Each row has a name. Each question is about the rows just above it. Places in a row count from 0.

Columns, left to right: Z K E D H G R J
Y: [113 122 131  90 123 148  98 161]
T: [ 91  75 138 150 203 119 194 117]
F: [ 99 110 135 130 128  96 116 125]
Which column holds [123 203] top down?
H
[ 75 110] is in which column, read top down?
K
Changed Y: [113 122 131  90 123 148  97 161]. Place and old value:
6, [98]

Columns, left to right: sud genug ruz Mif mamud Rarof Losus
Q: [117 136 139 154  78 132 126]
C: [111  97 133 129 136 158 156]
M: [107 118 136 124  98 140 142]
W: [178 139 114  90 166  76 175]
N: [145 155 117 142 140 162 135]
S: [ 87 126 145 135  75  95 131]
B: [ 87  91 135 130  57 121 109]
L: [125 177 148 154 139 115 134]
A: [121 147 106 121 148  97 118]
X: [144 129 106  89 138 134 147]
P: [137 139 133 150 127 184 102]
The next 3 entries after [118 136]:
[124  98 140]
One entry of S was changed: [ 87 126 146 135  75  95 131]. Where, and from what?
2, [145]
Which column holds this, read top down? [ 78 136  98 166 140  75  57 139 148 138]
mamud
Give the next 3 entries after [145 155].
[117 142 140]
Which column holds [106 106 133] top down?
ruz

Columns, left to right: vad tuma Ziv lafun
Bep: [111 138 147 105]
Sapo: [131 104 123 125]
rin: [145 124 195 148]
Nim: [ 91 122 121 118]
beb: [ 95 133 103 139]
Rako: [153 121 132 123]
Where does [153 121 131 123] differ from Rako, and what was there?
2, [132]
Which row holds [153 121 132 123]?
Rako
[104 124] is in which column, read top down?
tuma
Changed Bep: [110 138 147 105]. Place and old value:
0, [111]

Columns, left to right: Mutur Vel Niru sali pufu fabur lol Zote Dida talut
pesab: [128  58 125 131 128 128  96 144 132  79]
fus: [127  67 145 127 126 109 103 148 103  86]
Murul: [ 87 121 129  66  76 131 127 126 132 123]
mor: [137 131  60 120 164 104 113 138  94  99]
Tel: [131  60 120 137 132 132  97 142 137  79]
gar: [110  77 107 102 103 148 102 131 158  93]
pesuk: [117  67 113 111 112 142  98 136 150  86]
Give the next 3 entries after [131  60 120 137].
[132 132  97]
Changed Tel: [131  60 120 137 132 131  97 142 137  79]. Place and old value:
5, [132]
[131 127  66] is in which column, read top down?
sali
Changed Murul: [ 88 121 129  66  76 131 127 126 132 123]. Place and old value:
0, [87]
[126  76 164 132 103 112] is in which column, read top down?
pufu
One entry of pesuk was changed: [117  67 113 112 112 142  98 136 150  86]. Where, and from what?
3, [111]

Columns, left to right: lado vila sasof Dasi dite rofop Baz
pok: [130 122 123  98  90 167 121]
Gez: [138  95 151 121  90 167 121]
Der: [130 122 123  98 120 127 121]
Dovu: [130 122 123  98  91 191 128]
Which column holds [98 98] top down?
Dasi
Which column holds this, read top down? [121 121 128]
Baz
Which column holds [167 127 191] top down?
rofop
[130 122 123  98  91 191 128] is in which row?
Dovu
[167 167] is in which column, read top down?
rofop

Columns, left to right: doler zari gan zus som Nidot Mapok
Rerav: [137 124 138 138 152 161 148]
levok: [138 124 137 201  49 166 161]
dag: [129 138 125 137 158 161 150]
What are the next 3 entries after [137 124]?
[138 138 152]
The next 3 entries after [138 125 137]:
[158 161 150]
Which column holds [138 129] top down?
doler
Which column holds [161 166] top down?
Nidot
Which column holds [161 150] top down?
Mapok
The next 3 entries after [138 124 137]:
[201  49 166]

Columns, left to right: Turo letuf fizof Fudav Vez Gagu vus
dimim: [141 113 160  78 130 147 120]
kib: [113 115  96  98 149 161  98]
pid: [113 141 160 131 131 150 128]
riri: [120 155 160  98 132 155 160]
sevus: [113 141 137  78 130 147 120]
What are the next 3 entries after [120 155 160]?
[ 98 132 155]
Where do [113 141 160 131 131 150 128] appear?
pid

Columns, left to right: Zaba lona deno Gafo riba zav nemem
vivu: [153 157  98  91 105 134 129]
gop: [106 130 102 133 120  50 133]
Zafa: [ 96 112  98  98  61  74 122]
bedo: [157 153 123  99 125  92 120]
What are the next 3 entries after [123  99]?
[125  92 120]
What are the next 3 entries after [102 133]?
[120  50 133]
Give the next 3 entries after [112  98  98].
[ 61  74 122]
What are the next 3 entries after [157 153]?
[123  99 125]
Which column holds [129 133 122] top down?
nemem
Where does [157 153 123  99 126  92 120] differ from bedo, and what was there?
4, [125]
Which column holds [50 74] top down?
zav

Columns, left to right: gav Ror tonib Mirep tuku zapi ved Giros
vafol: [128 156 156 113 150 110  80 130]
panab: [106 135 145 109 125  81 115 128]
nuza: [153 177 115 102  49 136 106 150]
soke: [123 107 102 135 151 142 119 181]
nurig: [111 115 111  84 145  53 114 125]
kere: [ 96 129 130 106 137  63 115 133]
pebob: [158 146 135 122 126 133 140  76]
ril: [162 151 109 119  97 121 143 147]
[140 143] is in which column, read top down?
ved
The next 3 entries after [106 137]:
[ 63 115 133]
One entry of kere was changed: [ 96 129 130 107 137  63 115 133]. Where, and from what?
3, [106]
What are the next 3 entries after [107 102]?
[135 151 142]
[177 107 115 129 146] is in which column, read top down?
Ror
Which column holds this, read top down? [ 49 151 145 137]
tuku

Columns, left to right: vur fav riv fizep denol nezi
Duv: [150 158 171 101 182  93]
gikek: [133 103  75 182 154 147]
nepoz: [118 111  94 140  95 129]
kidit: [168 123 136 141 145 113]
lag: [144  92 137 114  98 126]
sor: [ 90 175 169  80  90 123]
rizi: [ 86 140 138  93 115 134]
borib: [148 138 143 139 167 102]
nos: [150 158 171 101 182  97]
tokop: [168 123 136 159  74 112]
sopig: [ 90 175 169  80 113 123]
Where does [150 158 172 101 182  93] differ from Duv, and what was there?
2, [171]
[140 138 158 123] is in which column, read top down?
fav
Which column holds [98 90] top down?
denol
Where does [ 90 175 169  80  91 123] differ from sor, and what was there?
4, [90]

Columns, left to right: Sitiv guda Sufeg nef mefo ziru resi
neb: [124 168 119 129 119 145 123]
luzi: [127  72 119 133 150 130 122]
niref: [124  70 131 129 121 136 126]
lazef: [128 110 138 133 117 131 131]
Changed luzi: [127  73 119 133 150 130 122]. Place and old value:
1, [72]
[122 126] is in which column, read top down?
resi
One entry of lazef was changed: [128 110 138 132 117 131 131]. Where, and from what?
3, [133]
Where does [127  72 119 134 150 130 122] differ from luzi, and what was there?
3, [133]
[119 150 121] is in which column, read top down?
mefo

Columns, left to right: ped Vup Kefeb Sim kodek
rebud: [157 112 121 136 109]
Nekud: [110 168 153 121 177]
pibek: [129 123 135 120 133]
nise: [110 168 153 142 208]
Muk: [110 168 153 149 138]
Where does [111 168 153 142 208] differ from nise, and what was there?
0, [110]
Whose row is [110 168 153 142 208]?
nise
Whose row is [110 168 153 121 177]?
Nekud
[109 177 133 208] is in which column, read top down?
kodek
Whose row is [157 112 121 136 109]?
rebud

Columns, left to right: sebul bufi Det Kizag Dipon dibo
Tukin: [ 92 157 121 148 117 107]
Nubif: [166  96 137 110 115 178]
sufa: [168 113 119 109 157 142]
mem: [194 103 128  99 162 168]
dozo: [158 120 119 141 151  98]
Sabak: [129 122 105 130 101 157]
nabu: [160 131 123 114 174 122]
gotov: [ 93 159 120 148 121 104]
Pas: [160 130 128 115 171 125]
Fam: [160  99 132 113 110 176]
bemar: [156 136 114 117 175 119]
Bomi: [119 163 132 137 162  99]
What are the next 3 entries after [ 93 159]?
[120 148 121]
Where does [168 113 119 109 157 143] differ from sufa, and what was there?
5, [142]
[107 178 142 168  98 157 122 104 125 176] is in which column, read top down?
dibo
Which column holds this, read top down? [148 110 109  99 141 130 114 148 115]
Kizag
The next 3 entries after [159 120]:
[148 121 104]
Where does [167 113 119 109 157 142] differ from sufa, and what was there?
0, [168]

Columns, left to right: vaza puna Kilu fev
soti: [102 126 132  80]
rap: [132  88 143 155]
dodek: [131 138 130 126]
votif: [142 147  91 121]
remu: [130 101 158  64]
pide: [126 152 110 137]
zifak: [142 133 109 151]
Rike: [142 107 165 156]
nav: [ 75 104 149 105]
dipub: [ 75 104 149  70]
zuf: [102 101 158  64]
One entry of votif was changed: [142 148  91 121]. Where, and from what?
1, [147]
Where does [142 133 109 150] differ from zifak, and what was there?
3, [151]
Where does [131 138 131 126] differ from dodek, and what was there?
2, [130]

Columns, left to right: bekom povol Fidav Feg Guz dibeb sifom
Lal: [131 147 142 109 100 147  91]
velo: [146 134 148 142 156 121 155]
Kodab: [112  88  94 139 153  58 116]
Bukar: [141 143 145 124 122 138 118]
Zuv: [157 144 151 139 134 141 141]
Which column holds this, read top down? [109 142 139 124]
Feg
Which column holds [147 134] top down?
povol
Changed velo: [146 134 147 142 156 121 155]. Place and old value:
2, [148]

Columns, left to right: sesez kadi lapi Karo Rorup
nek: [119  70 120  70 129]
Guta: [128 180  99 180 123]
zab: [128 180 158 178 126]
One entry of zab was changed: [128 180 158 179 126]. Where, and from what?
3, [178]
Which column holds this, read top down? [180 178]
Karo
Where does [119  70 120  70 128] differ from nek, and what was there?
4, [129]

Columns, left to right: Geg kisom kuzom Lali suz Ruru
nofar: [155 134 169 166  78 115]
dulat: [154 113 165 164  71 130]
depad: [145 135 172 192 116 107]
Which column holds this, read top down? [155 154]
Geg
Changed nofar: [155 135 169 166  78 115]. Place and old value:
1, [134]
One entry of nofar was changed: [155 134 169 166  77 115]. Where, and from what?
4, [78]
What are the next 3 entries after [134 169]?
[166  78 115]
Changed dulat: [154 113 165 164  70 130]. Place and old value:
4, [71]
[ 71 116] is in which column, read top down?
suz

